(in the rows, 128 means zero)
The same turns and mirrors carry the whole set onto itself, and each row onto the other rows of its family. Which rows share a family with each named row? Give them in list order.
These 18 rows form 3 families of 6 rows each.
fises: 148; 138; 129; 149; 133; 131; 120; 151; 138; 102; 70; 169; 122; 84; 137
zenin: 131; 145; 94; 133; 95; 155; 108; 158; 176; 138; 123; 168; 145; 107; 157
palig: 146; 143; 153; 100; 102; 133; 139; 106; 100; 156; 120; 136; 129; 119; 169
zibe: 129; 100; 151; 87; 123; 150; 143; 124; 104; 118; 115; 118; 147; 146; 105
Mobo: 120; 107; 114; 90; 99; 144; 131; 123; 113; 129; 167; 115; 155; 134; 119
roko: 159; 130; 62; 119; 137; 139; 103; 137; 142; 101; 113; 147; 108; 106; 148
boput: 144; 105; 90; 113; 129; 122; 86; 144; 168; 94; 98; 154; 145; 135; 143
zopur: 117; 80; 132; 114; 116; 146; 150; 144; 125; 110; 171; 129; 155; 133; 130
Mav: 137; 112; 89; 135; 133; 124; 102; 151; 155; 78; 105; 146; 118; 85; 135
sek: 120; 85; 140; 103; 132; 173; 151; 128; 107; 147; 103; 137; 137; 138; 136
firer: 151; 139; 153; 141; 120; 135; 125; 165; 164; 104; 83; 177; 152; 125; 137
Komo: 139; 151; 95; 153; 106; 126; 108; 150; 144; 116; 121; 169; 130; 72; 151
kupum: 130; 137; 151; 105; 95; 151; 148; 124; 96; 156; 136; 139; 159; 132; 121
fev: 130; 101; 159; 85; 126; 154; 153; 124; 130; 108; 112; 105; 109; 124; 144
puf: 137; 110; 133; 118; 107; 127; 134; 119; 87; 155; 146; 159; 168; 138; 151
mok: 156; 165; 106; 149; 115; 160; 142; 163; 151; 113; 129; 164; 115; 86; 145
kek: 179; 142; 126; 140; 146; 118; 128; 149; 131; 77; 97; 166; 125; 115; 132
biruv: 136; 116; 134; 98; 98; 116; 134; 120; 127; 106; 179; 113; 137; 119; 158

Same family as Mav: fises, zibe, Mobo, Komo, kupum
Same family as fev: zenin, palig, boput, firer, biruv

The same turns and mirrors carry the whole set onto itself, and each row onto the other rows of its family. Which rows share a family with each named row? Give them in list order.
These 32 rows form 4 families of 8 rows each.
zase: 117; 106; 156; 104; 105; 157; 151; 175; 135; 136; 137; 113; 132; 142; 145; 145; 123; 97; 115; 136; 141; 116; 120; 149; 98
nuta: 158; 129; 132; 129; 105; 105; 158; 111; 152; 110; 144; 100; 101; 92; 150; 152; 161; 92; 145; 162; 164; 91; 155; 146; 144
vubak: 129; 126; 118; 152; 155; 120; 116; 124; 179; 129; 83; 109; 117; 107; 114; 152; 147; 141; 153; 130; 108; 131; 117; 97; 168
kip: 124; 90; 141; 127; 135; 148; 134; 129; 170; 115; 115; 94; 114; 91; 142; 174; 160; 93; 147; 164; 146; 114; 132; 150; 142
Muluz: 146; 137; 157; 126; 109; 124; 141; 168; 110; 157; 169; 151; 107; 153; 115; 122; 127; 96; 97; 107; 116; 113; 151; 165; 119
dak: 157; 177; 120; 135; 100; 85; 153; 143; 133; 142; 130; 130; 118; 149; 124; 108; 118; 143; 125; 105; 122; 111; 132; 93; 135
Mot: 126; 141; 120; 146; 144; 118; 121; 146; 164; 143; 88; 122; 126; 136; 109; 134; 126; 152; 139; 108; 97; 137; 109; 86; 152
dibek: 153; 159; 131; 157; 139; 97; 119; 143; 134; 159; 132; 155; 101; 143; 90; 117; 133; 135; 117; 90; 86; 127; 144; 121; 160
ral: 152; 146; 143; 110; 80; 111; 171; 152; 121; 131; 161; 118; 118; 140; 149; 125; 126; 100; 116; 133; 155; 95; 143; 140; 107
ker: 146; 117; 162; 123; 111; 132; 142; 154; 118; 143; 175; 139; 100; 129; 126; 140; 145; 76; 105; 130; 133; 105; 160; 186; 122
lebu: 161; 174; 110; 150; 117; 77; 143; 120; 150; 133; 115; 123; 110; 127; 118; 119; 133; 148; 141; 113; 119; 112; 135; 86; 159
muno: 154; 130; 142; 114; 88; 113; 168; 133; 134; 119; 159; 106; 109; 114; 155; 141; 145; 87; 129; 153; 167; 90; 151; 153; 119
fegu: 120; 99; 97; 140; 155; 144; 126; 115; 165; 115; 106; 110; 104; 104; 143; 152; 140; 83; 162; 144; 111; 116; 157; 161; 192
Boma: 162; 140; 118; 145; 121; 91; 147; 98; 164; 110; 125; 102; 98; 87; 137; 150; 163; 112; 155; 153; 149; 98; 152; 124; 166
Sino: 148; 154; 145; 140; 121; 110; 131; 163; 117; 162; 151; 158; 108; 159; 100; 113; 122; 121; 102; 91; 97; 122; 144; 138; 134
gukul: 153; 165; 134; 119; 85; 99; 165; 156; 120; 141; 148; 127; 122; 155; 135; 110; 114; 123; 115; 113; 137; 104; 135; 115; 113
kuve: 116; 89; 111; 123; 137; 158; 138; 131; 151; 116; 125; 109; 109; 112; 155; 152; 134; 64; 150; 150; 126; 109; 159; 182; 168
zabiz: 122; 118; 87; 150; 162; 131; 119; 117; 166; 124; 92; 119; 108; 116; 129; 139; 130; 107; 162; 124; 92; 124; 149; 135; 201
lam: 112; 94; 120; 110; 121; 165; 148; 154; 133; 126; 139; 118; 117; 136; 159; 140; 117; 63; 134; 139; 126; 108; 155; 185; 145
tam: 120; 91; 153; 110; 117; 158; 145; 153; 150; 123; 133; 100; 123; 113; 149; 164; 145; 85; 130; 157; 152; 112; 129; 159; 114
malak: 163; 159; 110; 153; 125; 79; 141; 102; 163; 120; 112; 112; 101; 101; 123; 135; 153; 135; 154; 133; 130; 107; 144; 99; 173
Gedig: 154; 112; 142; 152; 144; 116; 123; 111; 152; 128; 146; 127; 83; 87; 116; 160; 175; 86; 136; 146; 128; 108; 167; 173; 170
vuna: 120; 134; 86; 147; 155; 127; 121; 136; 155; 137; 92; 131; 116; 142; 122; 121; 111; 122; 151; 103; 79; 130; 140; 120; 190
Lida: 128; 105; 126; 144; 152; 131; 121; 117; 182; 118; 95; 98; 111; 88; 127; 169; 161; 116; 157; 153; 128; 122; 127; 123; 164
zof: 150; 107; 155; 134; 125; 129; 135; 131; 136; 132; 165; 129; 91; 102; 126; 155; 165; 71; 121; 146; 138; 103; 167; 189; 143
zazen: 157; 130; 128; 166; 156; 101; 113; 106; 159; 133; 128; 133; 84; 93; 101; 150; 170; 110; 141; 130; 108; 117; 160; 146; 186
seni: 122; 142; 132; 129; 125; 129; 133; 171; 144; 151; 105; 127; 135; 158; 116; 124; 110; 145; 121; 101; 102; 134; 106; 96; 124
mopu: 116; 139; 96; 134; 138; 134; 131; 158; 137; 146; 105; 138; 125; 166; 126; 109; 94; 120; 134; 93; 79; 130; 136; 123; 167
gik: 118; 128; 147; 111; 109; 145; 145; 182; 132; 149; 125; 124; 138; 161; 131; 129; 109; 122; 112; 113; 120; 126; 111; 122; 102
serif: 111; 111; 119; 108; 115; 161; 149; 172; 122; 138; 138; 129; 126; 161; 152; 123; 98; 78; 123; 118; 113; 114; 146; 170; 135
vivu: 112; 130; 109; 118; 122; 148; 142; 173; 123; 147; 125; 138; 129; 174; 139; 110; 89; 101; 123; 99; 94; 124; 138; 145; 144
zorug: 156; 149; 124; 169; 154; 93; 111; 120; 151; 146; 123; 145; 91; 116; 90; 133; 153; 130; 132; 107; 91; 125; 151; 125; 181

Same family as nuta: dak, ral, lebu, muno, Boma, gukul, malak
Same family as kip: zase, vubak, Mot, tam, Lida, seni, gik
Same family as lam: fegu, kuve, zabiz, vuna, mopu, serif, vivu

The same turns and mirrors carry the whole set onto itself, and each row onto the other rows of its family. Which rows share a family with each named row? Give them in list order.
These 36 rows form 6 families of 6 rows each.
mez: 137; 143; 144; 164; 111; 86; 143; 123; 137; 100; 138
lub: 147; 120; 113; 93; 162; 134; 100; 117; 107; 117; 152
muso: 146; 138; 162; 177; 154; 143; 125; 147; 108; 87; 158
zata: 131; 173; 150; 170; 152; 166; 130; 133; 109; 160; 129
dap: 149; 117; 113; 92; 155; 140; 110; 115; 102; 108; 152
beb: 183; 165; 112; 118; 131; 106; 144; 119; 110; 137; 151
lanev: 135; 142; 143; 159; 111; 83; 148; 123; 133; 106; 140
Lubo: 186; 156; 110; 121; 125; 109; 147; 117; 110; 144; 150
setiv: 148; 117; 111; 96; 167; 139; 111; 107; 102; 119; 150
Luze: 139; 135; 162; 180; 160; 144; 128; 140; 108; 89; 154
Zoga: 91; 135; 129; 127; 143; 139; 101; 109; 126; 147; 114
zos: 188; 157; 110; 122; 125; 110; 149; 112; 116; 141; 146
sodin: 133; 145; 143; 162; 113; 87; 143; 120; 138; 98; 129
fava: 138; 128; 159; 183; 157; 138; 130; 139; 106; 90; 160
Dirav: 144; 136; 157; 181; 156; 142; 126; 149; 109; 88; 156
Pono: 134; 173; 144; 174; 155; 167; 123; 138; 112; 158; 129
kepog: 189; 159; 112; 120; 122; 111; 146; 118; 114; 139; 142
mibog: 139; 163; 145; 177; 155; 169; 123; 134; 109; 161; 129
sef: 185; 162; 109; 122; 126; 110; 149; 120; 113; 136; 149
Tiro: 100; 131; 131; 128; 139; 139; 98; 117; 131; 155; 110
Saz: 141; 132; 163; 175; 166; 147; 129; 137; 112; 88; 155
kos: 98; 130; 133; 123; 131; 138; 98; 105; 130; 149; 113
Molum: 144; 136; 146; 160; 105; 87; 140; 123; 139; 100; 138
vata: 185; 168; 107; 127; 124; 115; 150; 119; 112; 134; 146
kisu: 142; 136; 143; 161; 105; 85; 142; 127; 134; 103; 137
pabu: 151; 118; 112; 93; 160; 135; 107; 113; 103; 116; 149
teti: 155; 115; 111; 99; 162; 141; 106; 107; 102; 118; 150
bog: 131; 174; 146; 172; 149; 169; 124; 137; 112; 157; 132
nin: 93; 133; 131; 126; 147; 135; 102; 111; 131; 152; 115
Sabon: 142; 142; 161; 178; 158; 142; 124; 141; 107; 85; 159
sigu: 92; 128; 129; 129; 140; 143; 105; 105; 131; 149; 117
Zeva: 134; 167; 145; 170; 154; 170; 124; 133; 112; 162; 132
Ranu: 99; 131; 128; 125; 139; 139; 97; 107; 131; 153; 116
vezef: 147; 115; 113; 95; 166; 135; 108; 108; 105; 122; 155
pib: 140; 170; 146; 168; 151; 172; 123; 126; 115; 163; 134
mabo: 139; 141; 143; 156; 108; 89; 141; 127; 142; 98; 138

Same family as Sabon: zata, kepog, teti, sigu, mabo
Same family as lanev: lub, beb, fava, mibog, Tiro
Same family as sodin: dap, Saz, kos, vata, pib
Same family as kisu: Lubo, Dirav, Pono, nin, vezef
Same family as Luze: mez, sef, pabu, Zeva, Ranu

